In the rows, zero is written as 128.
The rows below come in pairs that one turn or mirror swaps. Which row does each named row swap with?
The rows were stretched afterwards, more along some directions than others.
z_120: [109 160  96  80 190 142  82 117 137 116 107 139 146 139  89 100 106 118
 150]
z_761: [115 149 147 141 156 140 141 121 110 121 151 166 132 128 149 134 152 136
 111]
z_893: [157 122 155 119 110 159 155 134 160 114 121 130 100 150 165 107 157 153
 118]
z_71: [134 182 136 102 129 171 151 131 118 127 111 141 124 135 122 113 127 110
 155]
z_419: [104 158  95  86 187 140  86 119 119 121 101 126 146 136  87 101 119 111
 149]
z_985: [129 166 142 118 122 140 124 120 146 123 108 130 106 138 131 123  99 146
 147]
z_546: [ 98 145  97  82 170 129  88 102 121 111 133 130 174 133 120 132 115 148
 132]
z_968: [124 158 133 119 119 128 115 124 147 119 119 131 110 143 127 135  91 160
 129]
z_651: [ 93 146 101  84 170 134  90  91 123 102 135 131 175 136 120 131 119 153
 134]
z_543: [113 133 134 171 118 178 137  92 100 100 112 118 113 135 160 135 151 162
  98]
z_76: [106 139 148 153 157 129 132 123 113 116 151 165 133 134 152 142 140 153
 105]
z_991: [165 122 151 130 107 168 146 133 157 110 111 131  90 150 155 104 156 150
 121]
z_338: [129 146 124 118 102 142 112 121 150 108 137 135 107 136 123 147 103 160
 134]
z_289: [117 147 101 105 164 135  96 115 139 101 132 152 129 121 113 106 146 105
 170]
z_246: [139 136 134  92 156 139 116 118 156 120  99 116 110 135 125  87 141 123
 139]
z_273: [ 98 132 134 185 138 159 130  93 108 118 116 140 114 129 158 132 135 164
  82]
z_146: [139 118 133 131 104 148 162 113 103  90 124  80 126 149 141 139 163 152
 127]
z_871: [116 149 119 114 114 132 109 107 148 103 144 135 114 137 108 151 103 157
 143]
z_277: [ 95 151 109  75 181 134  95  97 120 107 135 136 178 128 130 129 121 148
 131]
z_83: [103 160  93  81 187 135  79 119 123 117 117 137 160 139  91 113 102 128
 143]
z_731: [125 143 134 170  77 115 165 140 116 132 144 136  83 134 129 140 118 128
 121]
z_406: [139 157 148  92 145 157 154 136 128 114 148 140 134 142 139 119 159 122
 151]
z_789: [ 99 146 145 171 155 145 120 110 114 129 131 173 120 127 163 132 127 152
  89]
z_742: [114 151 139 111 166 155 159  84 139 107 143 162 115 118 125 119 117 119
 149]
z_530: [123 148 112 117 174 168 114  78 118  87 137 139 137 118 112 133 143 119
 159]
z_560: [118 151 113 119 183 171 103  81 118  84 133 147 132 122 111 128 147 124
 158]
z_187: [112 130 133 171 117 173 151  84 102 105 112 115 110 127 158 139 145 153
  93]
z_702: [134 139 101 139 157 160  93 107 114  85 131 134 135 136 100 141 152 135
 156]
z_941: [160 109 117 163  98 155 106 152 130  96 128 133 119 161 134 138 150 167
 122]
z_27: [127 145 136  94 162 161 124 116 149 109  95 123 120 137 133  88 143 132
 129]
z_9: [122 138 133 168  93 108 165 141 120 137 140 137  79 139 116 137 110 125
 130]
z_205: [124 166 140 116 120 133 125 126 139 119 117 122 114 145 129 131 102 151
 138]
z_987: [132 164 139 116 117 139 125 125 147 124 114 127 109 146 133 123 100 154
 141]
z_714: [132 130 102 106 157 107 118 118 126 105 134 134 143 134 116 116 142 119
 154]
z_975: [120 149 124 116 109 127 111 115 150 114 143 137 110 133 121 151  96 158
 137]
z_544: [131 161 148 101 157 164 150 126 112 114 139 145 140 139 140 116 160 120
 143]
z_662: [134 121 111 116 146 100 128 127 121 112 129 119 141 145 119 120 136 129
 154]
z_243: [104 159  97  81 193 135  91 118 128 123 108 132 143 138  86 101 116 116
 146]
z_718: [133 182 145  91 143 170 142 128 131 106 121 134 126 137 123 115 135 120
 164]
z_729: [158 121 100 154 118 159  81 144 117  94 120 128 126 155 116 139 155 149
 137]
z_198: [115 150 141 155  87 128 147 131 111 110 135 118 104 131 155 141 155 138
 132]
z_529: [170 109 124 159  91 162 120 146 139 104 121 132 108 154 145 126 158 161
 115]

z_742 swaps with z_146
z_246 swaps with z_71
z_289 swaps with z_198
z_277 swaps with z_338

